The rows below fall into families. The same turns and mirrors carry the whole set onto itself and the rows of a family onto each other. For each named row, which other rows are in its family? Write them in the order they are listed.
These 32 rows form 4 families of 8 rows each.
Vinib: 15,-10,14,2,7,15,2,7,-2,2,25,1,0,24,5,-1,2,5,13,5
fus: 2,29,-17,-15,-21,-13,6,17,-7,-6,4,2,7,-23,-7,4,-16,-2,-13,-3
goki: 0,21,-16,-9,-16,-9,1,24,-14,-17,-13,-6,3,-19,0,5,-19,13,-8,-10
kav: 1,10,3,-1,9,-9,25,-10,2,-5,11,-6,5,-12,-20,8,-23,8,13,-10
redes: -2,-1,5,11,4,13,-1,8,0,10,17,0,-8,26,6,0,11,9,19,-13
zabef: -11,15,4,12,13,2,-8,-38,-6,3,-9,15,8,-7,-15,-8,-3,-15,-2,-2
zug: 0,-9,11,11,6,18,-34,1,-4,7,6,-15,-11,6,-3,-23,0,-14,2,-2
nat: -7,8,4,6,11,7,-1,-32,-1,14,-13,11,-2,-28,-14,-8,-15,-19,2,-8
rabav: -18,16,-9,-11,-19,-5,-15,-5,-18,-2,-8,15,2,-14,16,16,-19,0,-30,10
zut: -1,0,-3,-5,6,-3,4,16,-3,7,22,-11,-10,20,-4,-5,0,2,25,-8
tof: 7,23,-8,4,-1,19,1,-26,-7,10,-23,8,3,-20,-11,-9,-15,-16,12,-7
livu: -2,8,-4,1,-2,16,-13,-41,-5,9,-22,7,-1,-21,5,-9,-10,-17,5,-5
vit: 0,15,-11,-8,-8,1,22,27,-7,-21,-3,7,-7,-14,1,9,-14,11,-8,-6
tenu: -4,-3,6,12,5,20,-26,-6,-15,16,0,-13,-1,12,0,-29,8,-3,5,16
Mamik: 0,-1,21,19,3,21,-32,-11,-2,10,-3,0,-12,1,14,-19,4,-7,-6,-5
Zosaz: -3,-14,-6,-15,-11,-6,20,18,11,5,10,-11,-1,-8,16,11,9,11,2,16
Mopal: 8,-1,32,9,7,4,-29,-13,-3,6,10,-8,-11,3,2,-14,7,-7,1,-1
Dem: -4,6,-1,-2,12,8,1,1,3,17,16,3,-17,20,-1,-17,6,-2,27,-2
semo: -19,14,-13,-6,-13,2,-34,-8,-16,-1,-20,6,4,-12,16,2,-23,-8,-21,0
lim: -5,-17,5,-1,-19,-2,2,21,10,10,9,-10,7,-7,12,5,11,8,-9,27
Mugot: 5,-3,-9,-12,-1,-11,14,23,7,18,8,5,1,0,21,-5,-10,17,-13,25
Veveg: 11,20,1,-16,10,8,9,-17,0,-11,11,1,4,-16,-18,5,-2,-5,24,-6
kigo: -6,-1,7,-9,-15,1,-17,-1,3,2,-13,-13,0,-9,38,-13,-7,3,-13,36
Tagal: 0,-4,-15,-5,5,11,-20,8,24,6,-13,-8,5,9,27,-13,-6,7,-11,29
Fis: -17,15,-12,-4,-19,10,-10,1,-8,-7,-16,17,-2,-9,19,7,-29,-13,-25,-6
bep: -2,-14,-7,3,-1,-14,11,19,7,15,-1,-4,-1,-12,19,5,4,22,-5,27
Gen: 4,15,-1,-6,5,-8,12,-30,4,-12,4,-6,-1,-13,-8,9,-12,5,23,-14
Nukeg: 1,19,-15,-19,-2,-2,8,23,-9,-23,-19,9,-4,-20,6,-3,-20,10,-7,9
let: -12,30,-3,-6,-14,3,-8,-5,2,-15,-29,16,9,-8,19,-3,-20,-11,-20,-2
redab: 2,13,9,-3,-6,-6,12,-28,-2,-10,7,-2,12,-4,-19,7,-25,0,5,-14
des: -11,-16,-3,-16,1,9,-18,-4,17,3,-7,-12,-3,-8,33,-7,-12,3,-13,30
bub: -9,-6,-4,7,8,5,-29,-3,18,10,-17,-4,3,-10,26,-13,-13,4,-17,28

The rest of the family of zug: goki, redes, nat, Fis, bep, Gen, des
The rest of the family of let: Vinib, fus, zabef, tenu, Mugot, Veveg, kigo

The rows below fall into families. The same turns and mirrors carry the whole set onto itself and the rows of a family onto each other. For each named row, which other rows are in its family? Write them in the order they are listed.
These 36 rows form 6 families of 6 rows each.
Soso: -26,-23,1,-17,3,6,-8,8,-3,18,-8,-11,12,-3
nen: -3,-29,22,-17,-5,12,0,-13,16,8,-16,-5,2,-4
vukil: -28,-28,2,-14,-7,11,-1,3,2,13,-10,-2,9,-9
gizi: 23,-21,29,21,-2,7,5,-3,13,-12,-2,6,-6,1
doki: 19,-7,17,40,-4,-8,8,15,5,-17,-3,-8,7,2
bemog: 21,-9,17,38,0,-19,4,21,1,-5,-7,-6,0,-5
podu: -18,-19,-28,16,-6,1,1,15,1,18,-13,-1,16,19
Ger: 24,-7,25,38,2,-6,1,17,5,-4,-5,-8,8,2
Bilu: -3,-23,34,-10,1,8,3,-10,15,8,-12,-16,5,-6
Betu: 17,-27,31,22,10,3,6,1,21,-5,-4,-1,-13,-1
bukag: -15,-23,-32,6,-4,0,3,13,8,22,-9,-10,13,10
vez: -1,-2,-18,29,-1,-23,-4,19,2,4,-9,-12,21,17
lum: -26,-25,0,-18,-11,9,-10,4,3,6,-7,-12,6,-5
zudot: -20,-22,-31,13,-5,-8,-2,21,1,12,-4,-4,14,16
mit: 26,-10,13,37,4,-15,2,19,-3,-11,-6,-4,3,-5
gike: -4,-27,22,-13,-7,17,-7,-8,16,2,-22,-18,1,-4
lazi: 0,-2,-15,26,-1,-18,-7,20,-3,9,-3,-9,25,22
Balil: -2,-26,17,-16,-10,18,-1,-12,22,10,-9,-11,5,-7
rabu: -17,-26,-28,7,5,-6,5,18,-1,12,-8,-5,17,19
fisi: 31,-20,26,25,-1,6,0,2,19,-7,-1,-7,-6,0
tudot: 16,-1,-19,31,0,-21,-5,14,5,9,-2,-6,14,17
Teg: 19,-33,27,19,5,7,0,-8,11,-9,3,-3,-8,-7
Maso: -23,-25,-5,-17,-2,6,-1,4,1,9,-11,-7,13,-15
fofu: -5,-26,23,-9,0,7,-4,-20,21,7,-15,-10,3,-10
mem: 23,-7,18,40,5,-14,-2,13,3,-12,-11,-8,5,-3
peti: -3,-24,28,-11,-6,5,-6,-18,15,7,-13,-9,1,-7
Dul: -24,-23,-4,-16,-8,5,-1,6,-2,15,-14,-8,12,-12
pas: -20,-23,-32,7,4,-5,1,15,7,14,-5,-6,13,18
geb: 6,-10,-14,30,-2,-29,-5,13,-2,7,-12,-10,19,22
Zuze: 19,-29,27,21,10,8,10,1,18,-11,-7,-3,-9,-5
vimi: 3,-6,-14,35,-2,-26,-2,11,5,7,-9,-13,18,21
Tor: 4,0,-20,31,2,-14,-11,15,0,6,-15,-8,16,21
pogog: 28,-25,29,21,3,4,4,-1,16,-8,-11,-4,-9,-1
fanu: -21,-32,2,-13,-6,19,-9,-1,1,13,-7,-6,11,-10
rifu: 19,-15,11,48,2,-13,5,13,-3,-7,-5,-7,11,-5
tigat: -16,-25,-28,20,-4,-2,-4,20,-2,14,-4,-10,23,16

The rest of the family of geb: bemog, Betu, rabu, Maso, fofu
The rest of the family of peti: mit, Dul, pas, Zuze, vimi
The rest of the family of vez: nen, vukil, zudot, mem, pogog

